rotation steps, each row followed by its count of steps
The counts run from 0 to 363.
[  3   0  10  11   9 -25 -39   1   4 -11  10  -7 -11 -48 -29  -9 -25 -42
  15   7 -12  16 -18  18  33  -1  24  -5 -28 -36 -27 -15 -16   6  22  -9]  118
[  2   1  31  16 -44  -1 -29  11  -5  -2 -16  -7  -1 -14 -25 -25 -44 -17
  14  13   0  -1  25  -8  38 -20  46   7 -18  -4 -19  23 -16  11  25  -1]  330
[-23 -19   9   8  -7  -5 -13 -13   5  11 -47  -1  -5 -50  23   3  -7  19
 -31  19   8  19  -4  -1   5 -19  38  12  34 -23 -22 -11  13  28 -11 -39]  308
[ -4 -26 -12 -39  -7 -18  29  -3  12  23 -28   9  -5 -27  41  -6  -1  -7
  20 -10  45 -13 -29  22   0 -20  -8 -10  14   4  31   8 -36  20 -25 -17]  270
[  0  12  23  18 -29 -17  22 -12  13   5  -2  14  20 -32  10 -44 -18  14
  12  17   6 -13  29 -14 -10  17   8 -30  25 -31 -31 -28 -29  11  17  29]  142
[ -5 -12   0 -12  24 -17  -2  11  29   2  23   5 -11 -27 -44   5 -56 -25
  17  17   2  23 -17  39  24   2  11  12  -8 -29  -3  -7 -28  24  -3 -20]  14
[ -9  40  38  37  12   0 -18 -12 -11 -20   5 -20  32  16 -12  -4  53   6
   0  -1  -3   1  37  -9 -15  10  -8  -7 -32  11 -19  28   0  32 -22   1]  73
[ -1 -11 -39 -37  27  18 -24  29 -36  19  -5  12  -8   3   5  19  -4 -44
   6   9 -33   2   6  14   8 -18  27  11  -4   0  41 -11  19 -30   4   4]  297
[ -2 -25   7 -20 -25 -25   5 -15  19   2 -25  26  15 -13   6 -17 -54   6
   1  14  39  -1   2   8   8 -15  23  -7  17   0  14  35 -17  30 -32 -29]  162
[  8  18  15   1 -13  27  36  13  14  -2  14  -7   3  48   2 -24  -5  -4
  42 -23   4  -8   5 -23 -30 -12 -20 -23 -14  18  -5  -4 -23 -19  36  43]  357
[ -1   8  33  25 -36  -3 -35   6  -6  -6 -11 -10   2 -14 -30 -24 -36 -15
   9  15  -6   0  30 -10  34 -13  44   6 -20 -13 -23  23 -10  13  24   0]  329
[ -1  35  23  32  13   6 -10 -15 -21 -15   4 -14  30  26   0   4  63  11
 -13  -6  -9  -5  32 -15 -28  15 -18  -4 -20  20  -7  24  15  12 -27   7]  71
[ 18 -29 -11 -19 -53  12  -9  14 -12   1 -20   2 -18  25  17  -3 -29  -4
  -5 -22  14 -18 -12 -20  24 -27  16  11   1  33  24  27  20 -39  25  -1]  337
[-11  35  46  27   0   2 -10   6  -2  -1  -7 -26  17  -3 -20 -15  20 -20
  34   1   7   4  33   7   2 -18   8  -3 -39   8 -19  28 -38  47  -7   0]  77
[  4  21  38  33 -26 -34  25 -24  22  -6   0 -10   9 -27   8 -23  20  31
  -4  -9  30 -17   6  -7   2  31 -28 -14   1 -11 -37  -6 -29  29  -4   9]  245
[ -7  21  -4  20   9  44  20  21  -8   6  14 -24 -14  28  -6  19  28  19
 -10  -9 -34  -2  11 -18 -11  11 -21  19   3   9 -19 -39  24 -29  37  31]  213
[ -9  11   8   4  10  28  34   8   5  14 -19 -23 -19  -7  41  -4  33   1
  22 -22  -2   6 -27 -11 -26 -25 -14 -13  15  -5 -26 -47 -17  -8  34  20]  104
[ 10 -19   7  -9 -60  12  -9  20  -7  11 -23  -2 -19   7   4 -15 -47 -12
  13  -9  17 -15   6 -10  35 -31  33  11  -7  16   8  21  -5 -16  35   1]  334
[ 15 -23 -19 -15 -42  -5  11  17  -8  13  -2  -8 -36   1   9  18 -15   6
 -12 -24  21 -29 -29   3  47   6 -20  29  -2  19  20   1  13 -41  27   1]  232
[-14  28  30  22  35  14  -5 -14  16 -16   9   6  35  21 -27  -6   8  11
   7  21 -16  28  37  -5 -43   0   7 -15  -5  -3 -19  16  -3  41 -28  -6]  179
[ 12 -37 -32 -33 -25 -11  -1  12  -6  17 -15  12 -30 -28  29  -1 -28 -15
  -2 -13   7 -13 -41   4  28  -9   7   4  20 -10  16 -26   3 -42  31   5]  126
[  6  25   5  32   2  21 -32   0 -33 -15   5   0  15  16  -4  -2  23   7
 -23  11 -43   1  39 -35 -15  12  16  -4  -3   1 -15 -17  42 -30  19  24]  321
[-18  11  15 -16   9  40  20  32   6  22  -4  -5  -4  22 -24  -7 -34 -22
  45  15  -5  17  30  11  -6 -41  26  11  -9   7  10   8 -36  25   9   7]  186
[-18  29  19  12  45  -3  -5  -6   2   1   0   1  24 -36  -5 -14  25 -18
  23  26 -17  19  26  15 -28  -1  12 -22  -2 -31 -20 -16 -31  44 -20   3]  286
[  4  25  23  42  -5   1 -52  -8 -23 -22   7  -3  21   4 -27 -10   6  -4
 -15  17 -38   5  42 -23   4  14  26  -2 -18  -8 -25   7  27  -9  14  10]  324
[ 18 -23 -26 -14 -35 -11   6   4 -10   0   5  -7 -26   8  13  23   3  16
 -26 -27  16 -27 -33  -4  34  19 -29  22  -2  20  20  -1  26 -44  14  -4]  234
[ 18  10 -13 -13 -22   7   8  14 -15   9  18  24  16  16   4 -32 -23 -14
  25   7 -14 -29  43 -13  -5  14   5 -20   4  -1  24 -13 -16 -36  24  52]  148
[ -1  25   3  31  19  22  -9  13 -13 -11  30 -19  -7  23 -34  21  26   7
 -13  -2 -43   6  15 -10   3  26 -17  20 -15   1 -22 -25  30 -25  29  19]  216
[  2 -13   6   4 -18 -28 -35  -9 -11   1  -7   1  13 -17 -24  14 -12   6
 -33  18  12 -11  25  16  44  19  16  28  -9   4  18  43  12  23 -41 -36]  53
[  2  23  -1  27  -1  24 -26   2 -32  -5   0  -1  12  21   5  -1  27  10
 -21   6 -47  -4  37 -36 -18  11  12  -2   3   3 -13 -21  40 -34  22  28]  320
[ 18 -25 -14  -9 -36   2 -19 -11  -9 -16 -12   7  -3  38  17  12 -11  12
 -26 -27  13 -12 -24 -28   8 -10   1   6  -2  32  21  31  44 -43   9 -13]  340
